Each row has a name. Each piece below is followed by the name of the row it came from. Each question is about the rows just above it.

j510: [144 168 127  81 123 103  91 128 156 115 171 186  69  75 129 143 149 109
 139 176 157 102  84 123  68 125 127 130  96 137 105 126 168 160 181 101
 156 137 123 164 123 135 126]
j387: [106  88 131 134 127  87  83 118  93 111 134 100 123 163 143 105 128 136
 114  32 100 152 128  73 131 138  94  96 145 159 107 148  52 121 121 131
 155 106  98 109 154 114 170]
j430: [115 158 144 142 121 142 166 129 151 166 137 156 123  98 122 125 178 152
 123 196 159 133 108 162 106  98 188 120 129 127 114  92 197 129 132 101
 137 156 164 123 132 172 151]
j108: [123 103  91 128 154  83  92 126  93 152 118 160 142 127 119  85 172 159
  93 123 155 137 121 104 109  98 176  87 110 153  88 108 102  92  97 164
 117 165  98  94 145 191 158]
j341: [102  78 136 151 126 102 116 121  83 125 109  82 159 186 140  93 115 144
 107  48 102 154 148  95 162 134 110 107 154 148 131 150  44 104  88 142
 128 105 114  88 147 117 145]
The row with [101 156 137 123 164] is -> j510
which: [123 103  91 128 156] -> j510
Where do [126 102 116 121  83] appear? -> j341
which: [ 48 102 154] -> j341

j729: [120 121 144  52 174 181 125]
j52: [168  87 131  81 116 182 106]
j840: [177  83 105 121  72 117 118]
j384: [176 127 115  83  89 153 132]
j92: [183  82 113  83  89 190  77]
j765: [183  82 113  83  89 190  88]
j224: [174 150 110  70  80 134 153]
j291: [172 124 131  82  92 145 136]
j243: [101 117 190  90  81 102 101]
j65: [177 121 105  72  83 163 120]
The row with [177 121 105  72  83] is -> j65
which: [183  82 113  83  89 190  77] -> j92
which: [176 127 115] -> j384
[183  82 113  83  89 190  88] is in which row? -> j765
[ 83 105 121  72] is in which row? -> j840

j458: [ 69 151  67 155 151  73 222  81 138]
j375: [ 66 188 115 124 123 163  76 158 131]
j432: [ 68 197 107 114 123 180  77 179 103]
j247: [ 69 151 153 161 188 123 151  64  99]
j58: [ 69 115 205 129  75 135 140 117 159]
j705: [ 70 174 120 109 132 146 114 103 179]
j114: [ 75  98 186 185  94  81 140 143 109]
which: [103 179] -> j705
which: [205 129  75] -> j58
[ 81 140] is in which row? -> j114
which: [ 98 186] -> j114
Where do [ 69 151 153 161 188 123 151  64  99] appear? -> j247

j895: [ 60  97  73  41 158 155  70  60  54]
j827: [152 130 141 166 130 127 144 146 153]
j67: [141 126 134 155 133 132 135 137 141]
j329: [135 135 135 134 121 122 136 138 137]
j330: [146 126 135 164 134 127 146 144 147]
j601: [138 129 133 149 128 130 135 138 140]
The row with [ 73  41 158 155  70  60  54] is -> j895
which: [135 134 121 122] -> j329
The row with [127 144 146] is -> j827
which: [144 146 153] -> j827

j802: [204 121 147 152  49 136 108 111]
j494: [147 152  49 137 204 121 149 115]
j82: [163 118 141 104 204 121 149 142]
which: [204 121 147 152  49 136 108 111] -> j802
which: [163 118 141 104 204 121 149 142] -> j82
Where do [147 152  49 136] appear? -> j802
which: [147 152  49 137 204 121 149] -> j494

j971: [138 178  51 175 184 133 167 100  83]
j904: [118  75 197  81  92 123 101 159 165]
j527: [175 182 175 184  88 163  53  53  53]
Where do [178  51 175 184] appear? -> j971
[138 178  51 175 184 133 167 100  83] is in which row? -> j971
Which row holds [184  88 163  53  53]? -> j527
Where do [175 184 133 167 100] appear? -> j971

j923: [ 32 143 194 150 137 110]
j32: [ 38 143 194 150 137 110]
j231: [ 32 143 194 144 137 110]
j567: [145 194 144 137 146  90]
which: [ 32 143 194 150 137 110] -> j923
The row with [143 194 144 137] is -> j231

j735: [131 174  76  95 165  85 147 127  90 101 175 184  82  42]
j939: [ 94 138 167 144 129 137 100 122 173 115 146  88 119 163]
j834: [100 136 158 143 125  87 141 109 162 138 131 187 121 158]
j599: [160 146  87 108 151 109 162 138  87 131 141 187 122  74]
j914: [164 151  80 105 155 106 166 139  83 132 146 195 120  63]
j710: [159 159  79 104 158 101 166 138  83 125 154 198 112  60]
j842: [ 94 138  79 144 129 137 100 122 173 115 146  88 119 163]
j779: [160 146  87 162 143 138 141 109 131 121 187  87 125 164]
[109 162 138  87 131 141 187] is in which row? -> j599
which: [143 125  87 141 109 162 138 131 187 121] -> j834
Which row holds [ 94 138 167 144 129]? -> j939
which: [131 174  76  95 165  85 147 127  90 101] -> j735
which: [195 120] -> j914

j825: [132 111 102 119 127 141 135 134 136 144]
j84: [127 113 135 127 126  89 128 144 138 152]
j415: [127 113 135 127 126 109 129 137 137 143]
j602: [132 111 135 136 119 102 127 141 134 144]
j534: [132 111 135 136 119  92 127 141 134 121]
j121: [130 167 105 132 130 173 129 103 103  86]
[109 129 137 137] is in which row? -> j415
which: [135 136 119 102 127 141 134] -> j602

j66: [135 153 116 146 144 207]
j251: [ 74 121 127 100 142 170]
j671: [127 142  74 121 100 131]
which: [127 100 142] -> j251
Where do [153 116 146 144 207] appear? -> j66
Where do [ 74 121 127 100 142] appear? -> j251
which: [153 116 146 144] -> j66
which: [146 144 207] -> j66

